In the data rows, 128 means zero.
Here are some points:
[204 112 208  51  94 124 101  29]
[134  97 158 181 166 141 145 131]
[113 118 126 255 190 197 113 180]
[145 103 106 205 154 194 114 146]
[118 142 164 130 123  79  92  75]
[114 185  73  67  47 177  97 140]
[166 110 180 106  65 215  60  98]
[139 123 127 113 138 153  81 111]
[113 173  80  27  85 100 133 126]
[174 122 174  70 131 223  61  90]
[102  83 145 167 151 174 140 145]
[128 162 113 121 140  80 136 111]
[136 155  98  79  89 225  83 146]
[131  49 185 133 143  36 161  66]
[155 116 167 200 160 202  86 122]
[195 108 226  39 113 113  93  61]
[155 111 171 207 191 159 121 110]
[ 81 158  75 127  95 106 190 182]
[136 117 159 165 155 129 126 124]
[153 136 138 131 120 177 101 146]
Then 10 other points, each followed by its number:
[ 96 132  92 220 157 128 176 220] 0
[120 167  77  65  70 178  86 126] 1
[114 175  79  62  48 146 122 156] 2
[163 121 156 149 137 108 151 136] 3
[156 137 170  96 135  50 166  68] 4
[125 109 109 142 136 223  92 170] 5
[138 112 105 148 141 175 107 122] 6
[120 153  69 116  50 171 115 159] 7
[ 93 143 142  77  57  85 142 113] 8
[128 134 123 162 115 167 115 141] 9
Which of these numbered points is nearest to each point below, ignoring the 3 directions in which the first points spread most? Its number follows each.
[118 129 167  67  49 112 122  93] > 8
[154 175 157  51  60  94 120  86] > 9
[ 73 161  66 190 154 138 124 160] > 1
[138  98 129 144  90 172  92 123] > 7
[ 40 176  78 205 147  40 193 190] > 9
[131 100 138 201 160 124 147 148] > 2
[169 101 154  48 124 149  73  64] > 6
[ 75 182  73 165 129  47 164 176] > 9
[161 112 140 140 158  90 168 130] > 3
[169 120 171 110 174  28 184 103] > 3
[ 89  49 119 199 154 180 174 210] > 5
[188  90 224 113 110 136  58  39] > 9
[165 152 187 144 169 144 109  95] > 4
[154  88 185 114 120 127 103 107] > 2
[ 54  98 122 217 120  94 188 165] > 8
[108 127  70 139  73 176  94 166] > 7
[115 124  51 202 163 158 114 187] > 6
[103 136 137  73  46 104 123 108] > 8
[156  54 214 185 178 137 156 135] > 0
[126 117  94 101  91 124 143 114] > 6
[176  93 212 170 169 127  81  84] > 9
[ 63 170  72  87  85  84 203 170] > 2
[109 163  61 134 171 126 127 134] > 6
[121 147  75 140 163  75 151 159] > 6
[167  90 139 198 194  98 145 134] > 3
[ 66 131  37 172 163 142 130 184] > 6
[141 129 127 163 141 177 103 179] > 0
[ 66 195  44  69  67  93 122 138] > 1
[161 117 123 132 146 118  96  82] > 6
